Each row has a name. After each piece below comes the name of the row it's from. Each question is about the rows just above it. Some pieces are copies with a little noise.

[112 127 105 135 121 182] = (56)
[ 71 127 105 135 121 182] = (79)
[ 71 127 105 135  88 137] = (104)
q: [ 71 126 104 136  88 137]
(104)
q: [ 71 127 104 135 121 183]
(79)

[143 105 130 135 102 120 133 111 158 132 115 116 134 130] : (124)
[135 105 130 135 131 110 158 103 152 132 115 116 121 103] : (21)
[143 112 130 135 135 181 136 127 128 122 137 116 108 130] : (118)
q: [135 105 131 136 129 110 158 103 153 132 116 115 121 104]
(21)
q: [143 105 131 135 101 120 134 111 157 132 115 116 135 130]
(124)

[123 129 128 129 125 171 137 118 128 135 134 127 126 118 127 133 127]  (72)
[126 126 130 127 121 126 119 123 127 126 122 125 125 127 129 129 130]  (173)
[129 127 125 128 131 104 119 133 127 119 132 133 141 120 136 133 129]  (155)
[125 138 125 131 126 141 123 126 124 123 123 125 135 128 127 131 131]  (133)
[127 126 130 127 132 142 122 131 129 140 126 121 130 124 125 146 134]  (121)
[131 121 124 130 119 158 130 132 125 123 128 136 133 120 129 130 129]  (130)
[134 127 128 129 123 106 130 129 125 142 127 129 116 123 125 131 127]  (65)
[131 136 124 130 134 124 122 134 132 118 121 139 126 132 130 128 130]  (69)
q: [127 125 129 126 121 123 117 122 126 127 122 123 125 127 128 130 132]
(173)
q: [132 120 126 130 121 157 130 130 125 123 129 136 133 120 130 131 130]
(130)
q: [132 136 125 130 134 124 123 134 132 119 120 138 126 132 130 128 131]
(69)
q: [123 129 128 129 125 171 137 118 128 134 135 127 126 118 127 132 127]
(72)

[141 103 134 127 146 148 110 152 153 106 131 108 151 118 147]  (136)
[144  98 132 121 144 148 112 147 151 105 141 111 156 108 147]  (23)
[144  98 131 121 144 148 112 147 151 105 141 111 156 108 147]  (92)
[149 118  84 138 129 103 157 117 139 113 129 104 112 115 148]  (138)
[170 136  84 136 120 121 167 118 116  93 135  90  95 123 141]  (94)
[132 106 142 135 149 166 124 156 147 103 138 115 126 120 150]  (71)
[149 118  84 138 129 103 157 117 139 113 129 104  96 123 143]  (39)
[174 137  91 134 121 120 166 117 118  99 136  93 100 120 146]  (123)
q: [144  98 132 121 144 148 112 147 151 105 141 111 156 108 147]
(23)
Where do [144  98 131 121 144 148 112 147 151 105 141 111 156 108 147] appear?
(92)
q: [149 118  84 137 130 104 157 116 139 113 129 103  96 124 142]
(39)
q: [130 108 143 135 149 166 124 153 147 104 137 115 127 120 151]
(71)
q: [171 136  84 136 121 121 167 118 115  93 135  90  95 122 141]
(94)

[ 85 151 140 166] -> (148)
[134 118 120 116] -> (154)
[152  87  91 101] -> (188)
[148 136 127 146] -> (20)
[166 161 147 176] -> (91)
[ 96 154 146 169] -> (120)
[113 131 116 134] -> (145)
[ 86 151 139 166] -> (111)
[164 162 149 174] -> (62)
[ 93 134 166  90] -> (70)
q: [113 131 116 136]
(145)
q: [ 86 151 139 166]
(111)
[ 85 151 140 166] is in which row?
(148)
q: [166 161 147 176]
(91)
q: [ 97 155 145 169]
(120)

[105 182 119 107] : (108)
[123 114 113  97] : (18)
[ 98 107 133  99] : (77)
q: [121 113 113  97]
(18)
q: [105 183 119 107]
(108)
q: [ 98 107 132  99]
(77)

[160 110 138 105]  (4)
[160 179 138 105]  (8)
[147  96 153 111]  (57)
q: [160 179 138 105]
(8)
q: [147  96 152 111]
(57)

[153  87 104  93 165 104 147  95] : (125)
[127 174 158 177 147 109 125 155] : (46)
[153  87 104  93 165  94 147  95] : (74)
[128 128 128 128 128 128 128 128] : (61)
[159  91 105  96 165  99 152  91] : (51)
q: [127 126 130 126 129 129 127 129]
(61)
q: [153  89 104  91 165 102 147  94]
(125)
q: [127 173 157 176 145 111 126 154]
(46)
q: [154  87 105  95 166  94 147  97]
(74)

[ 72 151 120 135 110 164 124 132]  (115)
[ 75 148 119 124 118 157 119 141]  (150)
[ 76 147 119 122 121 155 119 145]  (113)
[ 77 146 118 117 123 153 122 148]  (97)
[ 74 150 118 124 111 163 123 136]  (114)
[ 79 145 121 128 134 151 109 151]  (105)
[ 77 146 119 120 125 153 118 148]  (36)
[ 75 148 119 122 118 157 120 142]  (208)
[ 74 149 120 128 118 158 116 140]  (43)
[ 72 151 120 135 110 164 113 132]  (195)
[ 73 150 118 127 112 162 120 136]  (175)
[ 76 147 118 117 119 156 125 145]  (86)
q: [ 73 150 117 127 112 161 120 137]
(175)
q: [ 72 151 120 136 109 162 124 131]
(115)
q: [ 74 150 119 127 118 158 115 140]
(43)
q: [ 76 147 118 117 119 155 125 144]
(86)
q: [ 71 150 120 136 113 165 114 133]
(195)
[ 75 148 119 122 118 157 120 142] is in which row?
(208)

[124 150 119 143 105 106 144 168 121 124 107 132 132 147 126 122 142 144
 136]  (165)
[132 112 136 118 146 145 112  98 134 129 143 125 126 112 125 132 120 116
 122]  (75)
[130 154 126 127 106 123 107 116 122 125 122 119 131 107  93 115 130 131
 120]  (181)
[ 98 148 115 110 111 110 129 130 113 129 105 116 122 136 119 123 124 139
 152]  (164)
[111 104 130 103 152 140 130 102 129 134 134 124 118 128 148 140 114 117
 141]  (184)
[132 119 120 135 135 121 154 158 116 135 118 135 116 161 151 133 115 141
 148]  (141)
[103 148 114 112 112 112 129 131 112 130 106 117 121 136 117 123 123 138
 148]  (146)
[ 84 131 127 100 123 121 123 106 138 120 118 119 133 120 136 135 144 117
 137]  (178)
[169 122 132 153 134 134 132 147 121 135 138 138 123 136 122 123 114 138
 120]  (3)
q: [110 105 132 104 152 138 131 102 128 134 135 124 119 126 146 141 115 117
 141]
(184)
q: [ 97 149 115 110 111 109 127 130 113 129 107 114 122 136 118 122 124 140
 152]
(164)

[147 112 137 118 136] : (88)
[183 130 109 141 165] : (37)
[114 102  94  98 132] : (128)
[114 102 170  98 132] : (15)
q: [115 101  95 100 133]
(128)
q: [146 111 137 118 136]
(88)
q: [184 127 109 140 168]
(37)

